Each row of Y is roughly a mix of the hidden directions of one of 4 groups.
Y:
-316 -57 82 -405 -63 122 -22 121 -237 109 458

-400 -73 22 -59 -135 472 256 -228 -145 34 -187

-311 217 -75 97 88 -311 102 56 415 22 -369

-15 -314 286 226 365 24 -49 429 -120 -136 -29

-153 172 -43 53 -257 41 190 -133 505 -45 387

-115 -120 -92 -295 -349 253 90 -424 -277 -70 81

215 105 -105 260 101 -71 -183 -543 -16 -77 316

-109 13 71 -139 -302 391 355 -81 -241 339 9

-20 244 349 465 188 93 -99 269 -85 224 59

119 -251 228 180 11 -323 -167 135 -491 -176 -35

389 73 58 94 352 248 5 89 -8 432 -192

-289 -224 -174 -347 -152 195 -91 180 -362 -128 228

-150 232 -139 -223 -23 315 302 -277 309 45 -272

44 19 -15 262 118 -515 -54 96 358 -271 -146

-36 -166 142 -23 120 -150 -287 100 124 -624 -49

-256 -32 -36 -251 -202 123 90 -319 -494 61 -203

350 185 40 186 52 -88 55 161 557 73 195

546 103 96 252 111 -176 -93 206 147 276 109

-617 34 -79 -134 194 328 53 41 -74 -145 -58

364 -34 223 343 -13 -81 -72 -105 -347 373 47

-203 -193 -314 33 119 -307 -111 -354 249 -290 127

423 324 -156 -51 -279 -236 264 56 -216 136 63

-250 168 -265 37 264 -32 -110 46 576 -50 -60

-109 45 -44 96 -368 330 144 -312 -139 423 0

578 5 55 59 -195 -150 321 57 161 199 -111

150 10 249 71 136 -149 276 -122 -331 -328 -383

15 -176 149 -72 -446 38 101 4 -491 254 -106

-112 -114 150 253 352 -129 -103 348 399 44 201

-51 250 -111 -43 69 298 173 -232 -314 351 -328

-162 10 181 -238 82 170 64 -378 -271 236 -398

-194 410 -249 67 6 136 -107 -19 312 106 418

228 174 -82 137 -150 -357 -207 -190 463 86 163

-101 170 -79 -42 -29 -219 286 170 610 74 38

216 112 64 230 311 -56 -98 311 471 200 -39

53 -145 224 348 509 -270 -167 161 -18 -36 -54

-6 21 -92 125 533 376 -219 8 72 128 -255

-400 24 -293 -141 31 -140 273 251 276 179 -232

408 -273 111 31 221 -18 -229 382 -117 -95 245

-37 140 525 284 8 -147 388 7 105 137 79

-165 184 -333 37 8 -215 102 -44 500 293 -133

-81 -227 406 -155 53 -99 -71 360 -21 -251 359

-145 -265 508 111 101 65 -9 293 -314 -95 124

29 -10 -21 -146 -124 -656 222 131 96 93 -183

-13 189 -122 -311 -379 -428 87 -163 -46 -113 249

15 -190 -81 -431 100 217 286 -125 -210 212 -337

-51 153 -178 69 -505 40 113 -44 123 227 431

-144 264 -240 121 -53 -72 136 -185 420 431 -10

-436 -156 104 -6 180 97 16 11 305 -467 84

119 -63 -62 -280 -317 242 -5 -293 -463 -20 160

-100 -224 54 31 387 203 -188 3 -393 -3 -376

41 -143 232 -113 268 191 -107 422 273 15 353

-150 93 -336 -225 -128 374 49 -34 281 382 76

137 -191 -112 -272 36 -131 33 -345 369 -64 -406

-347 -307 251 133 -40 -119 -64 74 -172 -395 282

-541 42 -180 60 216 127 46 201 367 -108 -57

-539 29 278 160 214 -24 185 264 178 84 -49

-183 -20 -190 -239 -323 185 34 -303 -442 4 -176

85 -101 189 -275 -139 367 -83 -60 -478 -144 207

-16 -228 163 -91 -174 -109 -3 -152 -588 -87 -283

-398 -187 12 -52 255 -152 -9 476 257 -93 12

81 129 -205 -316 -298 101 -111 -506 64 124 -185

-19 133 -3 50 133 -270 18 67 391 -347 443

-534 -54 -117 -218 -139 196 102 26 -41 42 -406

83 70 -95 -290 -121 72 149 -89 -547 246 -267

174 -227 190 53 45 231 -72 -115 -599 -8 -180

43 -315 -15 313 85 -110 -464 335 -187 -61 -30

-152 91 -10 95 425 84 2 251 525 99 -90

-237 -61 -41 94 255 -75 -27 226 608 -59 -139

227 61 48 -70 -603 79 329 1 -212 -12 -21

-318 8 49 -199 -195 146 237 -219 -70 126 -508

-164 330 174 207 -170 417 104 213 -209 259 -82

-441 111 -167 78 26 31 21 59 565 -131 -56

-291 -472 112 -251 269 39 -56 89 -62 -280 -188

-164 230 -208 48 -60 263 -170 -503 290 10 -147

303 -34 -331 -292 -37 -182 155 -118 318 145 -322

-149 -168 94 -213 -40 316 216 81 -236 -32 -519

-204 -83 -244 -205 -241 -36 -84 -400 -361 -254 -121

-66 -5 80 -174 -33 45 -343 -499 35 -337 -245

408 236 15 128 216 20 63 126 455 235 133

155 137 327 176 189 254 218 272 -67 422 11

339 -178 -48 -111 -99 35 -234 -216 -540 27 -138

-484 -84 -186 -225 -206 159 40 -181 -379 -40 -111

518 -55 101 -53 260 -336 -157 -209 -219 29 59

8 -360 177 -433 -176 -80 251 188 -8 -71 310

-82 -336 17 -271 -238 -134 -67 -186 -441 -284 -51

-593 114 71 150 35 94 193 -107 286 89 -212

-104 -190 436 -105 339 -166 68 -1 137 -413 -30

-121 89 -30 428 201 111 -144 58 420 -317 160

-75 121 54 -13 -430 -249 128 -218 299 -58 399

197 -116 -51 -277 -320 159 -14 165 -458 -68 291

226 196 -292 20 188 -4 -108 391 294 98 338

530 -38 60 82 187 -96 -26 255 315 260 -125

-42 -187 246 357 386 -203 55 389 81 96 -16

-34 119 169 -89 -253 14 224 2 -552 183 -285

-460 -33 307 67 -76 113 300 318 119 1 225

-251 -31 -230 -239 -351 -64 -143 -336 -271 57 -272

280 111 -56 -186 261 195 -23 -64 -177 484 -283

-101 -22 35 437 452 -252 -112 68 206 -107 -211

-9 344 -527 -123 -196 76 99 -227 130 220 50

62 217 61 252 181 -126 136 262 538 175 -110

-458 161 -151 -50 -62 -61 90 -282 335 19 -343

-171 161 -282 275 -5 55 149 48 525 238 -125

-630 -3 31 -21 34 216 -1 207 -289 40 112

-210 -151 363 -127 229 327 -157 66 -252 -3 345

463 46 -252 161 186 -129 -316 -232 233 -97 107

360 49 245 315 201 -35 -43 359 286 192 58

-69 226 -3 -21 -201 568 -66 166 -290 217 -62

495 96 79 306 14 69 -85 -186 -134 331 239

-360 75 61 165 174 26 152 -258 58 424 -340

329 -15 56 -129 -165 115 19 -283 -550 139 -121

486 -201 261 298 47 186 -130 126 -154 -84 228

-424 -154 -104 -376 -86 31 99 -239 -318 -135 -188

-219 -166 19 24 -98 -94 -164 76 204 -457 455

-32 160 -385 -295 -197 -117 306 -202 355 67 -86

287 24 -92 -106 -443 -193 -9 -47 28 -71 492

-342 -4 -137 -56 112 208 -15 -276 -152 -112 -528

182 21 224 195 43 -346 -58 -415 0 259 -315

359 100 170 -91 -125 48 12 -96 -596 161 32

136 199 -72 295 -136 -223 -63 -247 534 -50 122

-260 -176 203 152 -311 -260 -25 -239 -257 -234 282

-242 187 -236 96 203 -59 13 24 602 -84 -109

-47 28 -7 275 409 -430 -101 215 285 -28 -128

-104 -14 -25 82 41 648 -30 16 117 317 173

-35 -256 101 164 311 258 -168 78 -333 46 -414

-153 47 -160 -474 -85 287 -112 -220 -356 -172 62

-78 -26 196 180 -325 -374 9 -459 -106 -189 70

-201 -231 -24 -72 27 -93 -245 -134 -504 -138 -356

-369 -80 -30 -106 -356 332 200 -139 -319 158 90

-137 73 -334 -126 -96 510 20 12 274 285 89

-35 -159 124 -329 65 22 66 541 101 91 -340

-254 56 133 -170 -204 176 180 -208 -494 166 -228

-102 223 -202 147 331 22 -17 -15 403 131 -417

-332 -131 119 -254 -33 140 104 574 -106 47 -68

198 27 169 221 169 113 -422 -195 22 -384 252

227 -18 -209 -303 -150 403 -79 144 -221 -3 372

24 126 -313 239 -406 12 -183 -82 76 327 310

363 -410 306 105 -3 -273 -17 223 22 -202 -124

44 109 -298 284 -286 -87 -321 -331 3 311 58

-83 -97 108 -40 221 -336 -168 88 345 -488 42

-372 23 -21 -161 -118 -326 74 64 313 -399 -183

-58 -163 234 125 380 319 -298 257 -60 -49 280

-212 -100 144 117 230 474 123 176 -304 271 85

-58 -145 111 -202 -116 -147 -57 -66 -653 147 134

261 -142 370 267 240 133 67 350 271 76 87

-19 20 79 -10 -60 -17 122 452 43 -105 585

191 -64 100 99 190 -549 -173 106 371 39 88

56 114 175 228 211 -516 78 191 -269 109 -221

171 222 114 254 343 197 24 262 287 348 -18

-279 -249 -294 -33 79 -148 -113 -145 338 -325 276

419 164 204 -53 199 -112 311 364 111 -9 211

322 43 -159 212 61 87 -401 -144 274 -372 52

128 346 -424 -108 -86 160 17 -171 268 315 -159

237 -163 -120 -328 -198 300 -162 21 -271 -94 378

-154 -129 -179 -339 -216 63 69 -354 -438 -97 -129

-200 -215 -216 -303 -236 -10 140 -396 159 -147 -287

295 105 29 282 284 -543 -86 86 -107 27 -74

-316 -45 95 -16 223 298 -62 407 402 52 45

-56 175 -340 180 93 -307 -17 -62 502 65 -200

Which row in each list fits none of the groups? There is exactly one, and every other row fits one group, some only roughly.
    J866: 334 -25 168 8 -393 93 -25 7 -498 158 93
    J778: -372 44 -326 -190 82 109 175 -292 124 -123 -371
    J194: 642 159 130 -18 198 104 -176 -11 62 210 -50
    J769: -85 66 -5 73 -35 93 -247 -230 -643 48 -169
    J594: -386 -16 -385 -113 193 48 -67 100 281 -121 -357
    J316: -370 -294 73 -273 125 270 -9 179 -384 52 106
    J843: 99 173 -178 116 -467 85 72 -443 -228 -105 105
    J722: 437 89 47 255 -8 -13 -54 269 326 252 273
    J612: 26 124 24 -163 -331 487 14 -132 -395 145 24
    J238: 228 -92 119 366 366 -291 -309 140 84 -193 -19
 -> J866
    J54: 74 66 24 -93 -338 335 2 -101 -468 -18 332
    J897: -56 101 -278 -197 61 400 -60 -151 109 312 -396
    J789: 24 84 -98 -151 -228 229 245 -224 -250 498 -143
    J833: -328 -174 9 184 -38 76 -155 -84 -2 -552 265
    J680: 390 60 -157 168 -2 179 -238 13 53 517 -135
    J151: -197 47 293 18 -102 370 137 -24 -389 -188 325
    J400: -483 -221 -248 13 83 -353 -13 49 173 -279 -19
    J71: -27 22 389 197 124 -152 -57 451 164 -192 293
    J962: -233 178 -397 243 -307 82 -138 -368 32 57 -152
    J472: -44 -38 20 142 379 -351 -45 294 375 3 -256
 -> J71
    J197: 297 115 37 408 162 -272 -72 31 330 -81 308
    J702: 203 127 -117 220 188 -62 -162 67 624 -65 -55
    J506: -188 39 225 220 322 -316 124 332 247 66 -234
    J705: -556 172 -170 63 -12 168 287 20 262 75 -168
    J17: -309 -305 25 -200 214 24 -160 85 -85 -181 487
    J875: 431 -41 266 263 -3 -198 -2 272 -81 293 229
    J608: -104 110 136 139 266 111 -33 515 377 125 -136
    J549: -7 179 -91 -36 -31 -219 -83 -19 640 -139 244
    J684: -314 -288 -104 -98 74 -179 -193 26 57 -470 291
    J117: 145 -172 385 -62 33 132 42 154 -507 58 281
 -> J684
    J646: -199 -303 218 196 297 52 -108 44 -375 -291 -195
    J905: 310 21 128 2 -100 215 -90 106 -164 116 597
    J896: 213 -114 168 160 486 -138 -229 328 76 -226 -33
    J779: 70 -224 418 272 239 -58 -109 73 -343 -252 -151
    J589: 197 57 229 2 -310 47 285 141 -337 -47 419
    J475: -3 -293 358 102 209 -266 -164 417 152 -124 85
    J406: -103 94 -135 -164 -321 169 100 -442 193 -381 38
    J924: 52 -24 -122 -163 -39 -251 177 -231 -189 367 -470
    J855: -403 149 -214 64 -121 283 283 193 223 274 121
    J473: 56 28 -32 -5 -94 -235 9 249 503 -148 424
    J177: 178 -172 251 117 -138 46 -265 32 -491 -118 316
    J100: 59 -96 160 61 -180 199 -93 -156 -639 -79 156
    J174: 0 191 -161 -52 -188 355 3 -263 -105 238 -471
    J814: -81 15 -177 177 144 -55 -34 -350 586 -151 -49
    J986: -286 -276 126 -241 -177 26 36 -112 -511 -191 104
 -> J406
    J438: 156 -135 -49 -82 -211 -271 34 142 427 -236 397
    J227: 190 -197 289 80 -253 11 -42 38 -538 -132 215
    J158: -389 -197 -16 -188 -46 13 -102 -310 -296 -240 -325
    J615: -108 -42 -163 201 354 -261 -167 212 435 -187 -119
    J513: 356 -105 217 195 15 -13 -197 191 -18 467 262
    J683: 197 164 -83 -72 -304 291 -85 -2 -551 95 105
    J187: 408 -145 63 -122 -52 244 -59 326 249 -102 367
    J530: 289 52 -134 32 -37 204 -165 -373 -487 -50 -176
    J507: -403 200 -327 -176 53 36 200 -178 344 12 -227
    J347: 178 233 -118 -151 -403 110 232 -481 -47 22 26
    J94: 383 317 -55 -49 -202 -210 103 -46 253 264 320
    J602: 77 3 -210 -260 -383 -11 -136 -292 -305 -74 344
 -> J347
    J36: 321 -100 291 93 104 -137 48 268 -432 172 244
    J397: 256 -190 445 137 71 12 -108 346 -198 45 299
    J48: -679 -133 -66 -70 -57 -80 184 -199 9 -84 -89
    J921: 141 -36 8 -607 -137 -101 356 96 -149 90 37
    J571: 383 52 104 -114 -336 -41 126 57 28 517 -105
    J419: 117 24 373 371 192 -409 78 21 -43 280 58
    J854: 39 8 -103 199 96 -179 -220 176 592 -162 193
    J76: -154 6 263 169 118 -321 230 507 160 21 -103
    J271: 97 -216 164 -143 149 68 -145 36 -575 -272 -170
    J951: -118 -199 116 147 224 -379 -448 -51 9 -241 205
 -> J921
    J399: 20 -410 422 11 203 5 -11 324 -273 -83 -105
    J219: 141 250 -277 172 130 -83 36 -35 593 60 -125
    J991: 301 211 -297 11 -76 225 -118 -371 -10 375 114
    J957: -227 -95 -34 -99 371 -253 -54 204 442 -254 -88
    J524: 87 57 20 340 118 -187 15 -3 419 -183 448
    J637: -177 -181 416 -5 252 -124 36 76 -446 -145 -206
    J768: 67 -36 26 -120 36 284 -249 61 -416 22 494
    J883: -520 110 121 209 76 97 -12 -168 398 -173 -112
    J687: -174 -134 -168 -57 179 8 -146 -543 320 -107 -210
    J948: 510 -29 -247 -66 -13 260 155 -308 -24 150 -224
    J654: -17 162 -67 -21 2 -384 -129 -165 333 -186 467
 -> J957
    J809: 440 -32 -170 24 228 2 -298 -56 460 -57 52
    J361: -76 140 -336 -285 -249 13 -141 -408 217 -107 -245
    J453: -418 -85 -146 -141 143 -198 44 50 460 -246 -162
    J107: -52 47 163 266 143 -103 0 525 306 284 39
    J548: 8 -10 -15 -16 -265 -134 -211 -274 -592 -60 -154
    J64: 61 -17 -55 190 105 -358 140 -103 278 382 -388
    J146: -566 -97 69 -13 173 -131 198 52 327 -16 -234
    J145: 436 157 237 80 -269 -138 218 30 -392 121 -1
    J766: -324 -141 93 56 153 -258 -159 -151 -12 -533 165
    J314: -23 193 -441 -111 -265 28 18 -480 -129 -110 -105
 -> J107
    J939: 151 -36 104 -33 -257 -26 -32 -194 -648 90 -128
    J721: -533 18 167 -252 12 271 163 122 -136 -62 269
    J580: -526 -250 -63 54 -39 -11 -246 -180 -168 -315 133
    J666: 8 145 -125 -154 -165 572 -101 -330 -150 128 114
    J199: 310 422 -256 -11 -250 -212 70 -161 296 141 -6
    J818: -120 239 -289 50 -179 155 76 -390 316 -23 -337
    J844: -68 -10 190 92 -35 413 74 -102 -565 -39 168
    J829: 292 -111 -28 -264 -144 310 -140 -278 -236 -31 383
    J469: 277 25 309 185 130 -66 -107 233 399 -104 348
    J641: -349 -91 -79 -234 -50 471 -96 128 330 -51 182
    J257: -221 39 -153 38 -222 -395 -42 -258 -70 -238 -419
    J640: 157 -84 109 1 -9 -507 139 238 -455 -13 36
 -> J469
    J727: -202 -25 -255 -260 -10 -39 -68 -133 -218 71 -579
    J797: -421 92 -29 131 138 288 205 -225 -220 220 -300
    J826: -37 -308 4 -194 -30 -33 -26 185 53 -255 589
    J467: -347 40 -369 -192 -14 -87 122 -30 51 -146 -493
    J68: -15 238 -405 14 -203 242 -9 -167 139 452 -114
    J423: 472 134 162 250 28 191 -54 42 -354 299 1
    J541: -480 -74 71 -194 -225 199 166 -241 -353 9 81
    J994: 39 -120 19 -25 -217 146 -140 -308 -573 -201 129
    J901: 265 -92 4 -387 -156 236 -34 -67 -485 84 171
    J881: 51 -6 213 266 196 -422 24 214 -187 -68 406
    J276: -497 -187 -68 45 164 -80 92 -366 -198 41 -283
 -> J276
    J108: -242 -55 -57 -192 -278 55 -138 -231 -454 -194 296
    J156: 426 84 -222 77 46 133 -204 -267 453 -47 -44
    J206: 136 187 48 299 87 -369 -82 232 445 98 -169
    J681: 400 -1 -22 -89 -112 102 54 -170 -476 355 -102
    J443: -289 -134 203 29 -47 225 258 -54 -333 264 -374
    J487: -304 -57 -89 -258 -6 408 206 -230 -371 6 -124
    J853: -448 125 -179 -187 -184 -41 293 -201 -17 205 -313
    J868: 149 -185 202 168 457 224 -2 250 -251 -122 -247
    J956: -96 103 12 349 161 -115 56 -532 345 -3 -21
    J619: 458 -84 77 186 171 -171 -265 198 -7 -208 342
    J176: 190 -101 62 -81 -313 153 -59 -181 -530 -57 295
    J204: -371 194 26 56 122 -133 293 -18 419 212 -259
    J993: -269 -279 282 61 305 -162 -306 230 -110 -198 -189
 -> J204
